(in the rows, 128 means zero)
One turn moves each row of this set onto another row. After a few examples, where does it send each row asked below?
z458: [111 107  95 108 108 131 144 112 129 159  90 122 123 149 154 130 141 124
 160 138 100  95 138 115 149 130  77 133 113]
z16: [121 122  83 113  94 137 144 112 134 165 136 162 132 143 133 111 109 136
 113 145 153 117 115 140 146 158  88 113 143]
z528: [159 138 121 125 108 135 111 157 146 108 115 174 131 120 144 107 140 121
 144 148 111 117 143 151 157  97 120 113 147]
z935: [154 137 105 123 144  97 151 149 141 151 103 124 118 139 147 123 128 101
 116 156 101  85 119 142 160 133 113 112 119]
z570: [123 137 135 101 113 121 167 112 132 134 111 158 118  92 109  92 129 146
 166 163 139  77 124 135 129 132  97 166 115]
z42: [117 129  94 136 100 130 164 156 137 146 111 132 137 168 114  94 107 165
 145 150  98 132 140 115 133 142  94 171 120]
z668: [ 95 124 102 151 142 110 133 140 120 150 138 116 110 143 140 131 148 140
 112 175 127 113 139 112 138 144  97 146 151]
z309: [112 150  97 123 107 122 153 137 170 120 129 137 129 114 113  91  83 118
 139 110  85 111 169 130 118 108 115 151 148]
z503: [102 120 108 111 136 154 141 128 139 192 150 157 138 144 133 106 118 132
 134 131 128 123 178 135 147 136 119 134 117]
z612: [111 141  91 134 147 130 139 140 141 127 120 170 119  99 102 142  81 124
 139 167  98  79 144 131 123 137 104 162 117]
z13: [132 133 117 118  97 120 144 170 110 123 121 159 119  95 107 106 118 135
 167 141 127 119 128 110 152  98 138 105 130]
z915: [130 121  95 115 108 102 159  90 147 124 124 160 116 113 141 131 118 137
 159 121 116  75 113 118 113 106 132 106 140]
z367: [115 149  94 100 125 147 130 175 140 110 123 154 135  91 125 122 138 137
 128 146  95 113 144 133 112 116 124  99 136]
z230: [142 163 134 111 134  85 133 143 139 141 152 156 121 144 133 128 121 133
 131 130 145  96 164 132 117 123 115 135 169]
z55: [137 133  89 136 115 110 176 154 132 136  91 114 108 121 124  98 127 136
 163 120 127 122 124 147 120  99  77 121 102]
z84: [128 144  94 107 145  84 121 134 177 150 113 168 128 115 117 123 135 108
 139 155 139 110 144 127 145 108  80 162 121]
z642: [ 82 104 115 128 117 153 140 106 126 143 134 160  93 144 104  97 106 125
 119 127 116 133 130 127 128 120  88 125 127]
z705: [110 151 113 137 133 129 166 166 150 124 112 124  95 124 115 133 144 171
 117 127 110 106 153 152 151 141 134 148 118]

z42 moves to z458
z230 moves to z309
Now these:
z612 moves to z570
z642 moves to z16
z367 moves to z13
z705 moves to z55

One turn moves each row of this set onto another row. After a few examples, where does it send each row asked below?
z504: [104 126 109 142 114 105 153 145 170 160 139 138 127 112 141 140 137 144
  95 151 135 138]
z30: [128 122  62 122 110 138 166 109 149 136 125 126 118  91 144 119 159  84
  68 114 120 135]
z26: [ 91 102  84 132 103 130 155 163 143 139 113 122 117  92 121  89 108  92
  94 112 104 165]
z502: [138  87 107 175  91 163 175 121 146 140 159 114 137  95 141 138  98 129
  68 111 129 154]
z855: [120 139 115 146 105 139 170 149 152 184 140 142 120 109 139 147 134 136
  61 140 130 121]
z413: [131  99  82 141 112 112 146 132 149 164 116 113 149  62 143 101 100  97
 102 159 115 144]
z563: [127  79 109 123 129 164 156 114 174 131 133 104 136 113 159 147 104  95
  78 139 129 154]
z375: [147 119  93 136 107 135 175 154 143 149 144  95 112  55 147 115 147  78
  63 106 127 121]
z516: [ 87 121 100 138 113 103 152 153 165 165 134 117 131 117 124 122 127 134
 108 148 137 150]
z627: [144  97  98 163 111 168 146 129 161 119 142  98 124  95 114 159  93 124
  55 115 114 148]
z572: [126 113 101 157  83 138 176 143 162 170 116 116 100 129 134 114 153 128
 100 112 115 135]
z179: [125 113  98 120 149 134 149 162 143 129 132 113 137  54 126  95 114 125
  85 111 124 119]
z660: [125  73  76 154  76 119 132 172 123 152 148 104 112  84 140 119 100 118
 105 141 100 133]
z191: [150  96  76 148  80 136 128 171 131 144 139  94 116  74 151 113  97 135
 115 143  98 124]
z353: [148  99 116 154 115 169 133 151 163 117 131  94 116  95 111 167 105 128
  73 128  96 145]
z813: [136  96  91 147  86 180 165 161 169 143 106  98 111  82 163 142 120  87
  92 157  94 126]
z335: [116  91 121 125 113 145 165 135 157 154 108  79 112 115 149 125 101  77
  89 148 120 125]
z121: [140  93 101 172 101 164 156 120 162 131 159 112 131  95 122 139  94 118
  61 110 123 161]
z684: [136  96  81 145 124 155 148 165 156 134 108 152  96  80 134 130 134  87
  63 123 137 123]
z876: [106  66  73 141  94 118 140 148 147 156 158 118 132  99 136 110 105 117
  75 165  94 133]
z302: [124 128  87 131 130 110 149 117 144 154 103 107 103  88 122 121 111  79
  98 136 114 130]
z633: [105  77  98 124 115 120 151 144 144 144 162 122 136 111 132 121 111 104
  74 179  97 141]
z465: [117 131  69 126  77 140 165 163 124 111 133  97 141 107 125 138 114 130
 112 136 131 117]
z814: [126 140  75 138 105 142 176 154 146  95 151 113 141  63 139 145 117 121
 109 135 138 125]
z700: [119  70  67 149  83 121 132 166 137 154 159 121 120  89 139 101 107 114
  92 152 102 134]
z526: [123 109 100 115 137 140 139 178 157 136 139  99 115  53 144 109 118 123
  75 107 122 106]
z110: [132 135  71 135 114 145 165 154 159 103 152 126 121  54 117 149 116 105
  96 127 145 127]
z485: [140 123 106 152 103 151 173 146 131 176 144 151 124  88 129 144 145 127
  56 131 122 126]
z227: [130  94 115 123 130 129 126 174 160 136 154  94  92  83 152 144 131 112
  65 105 128 126]
z683: [115 138 118 145 105 125 155 143 160 178 143 133 122 117 141 147 137 141
  88 157 135 127]
z137: [135 102 111 124 133 145 129 182 163 141 149  96  99  70 153 123 129 120
  73 106 135 108]
z219: [125 105  85 123  68 150 161 171 120 120 129  98 141 117 124 125 137 137
 108 130 119 116]
z239: [143  79 100 158  80 160 174 114 154 145 162 133 137 110 145 122 112 131
  72 122 140 136]
z347: [138  87  97 138  99 147 157 128 149 143 108 125 129 115 159 125 152 128
  88 159 143  96]
z999: [131 107 118 131 125 147 137 168 155 152 164  80  97  94 157 153 128 106
  52 122 120 142]
z984: [119 143  74 125  89 143 163 155 136 100 151  96 142  87 127 142 113 117
 115 136 136 128]
z819: [130 104  70 146  81 167 163 133 175 142  97 120 132  94 155 107 148 125
  95 119 105 139]
z292: [107 119 115 134  97 147 172 118 142 147 149  86 121  94 139 136 119  91
  64 136  83 165]
z587: [147 128 104 138 101 152 150 121 145 127 115  71 128  68 147 141 124 130
 106 153  97 113]
z717: [133 116  69 130  98 161 151 163 159 111 121 109  96 101 138 158 125 102
 128 148 101 131]

z375 moves to z572
z110 moves to z239
Now these:
z26 moves to z684
z302 moves to z30
z179 moves to z485
z526 moves to z855
z121 moves to z700
z227 moves to z504

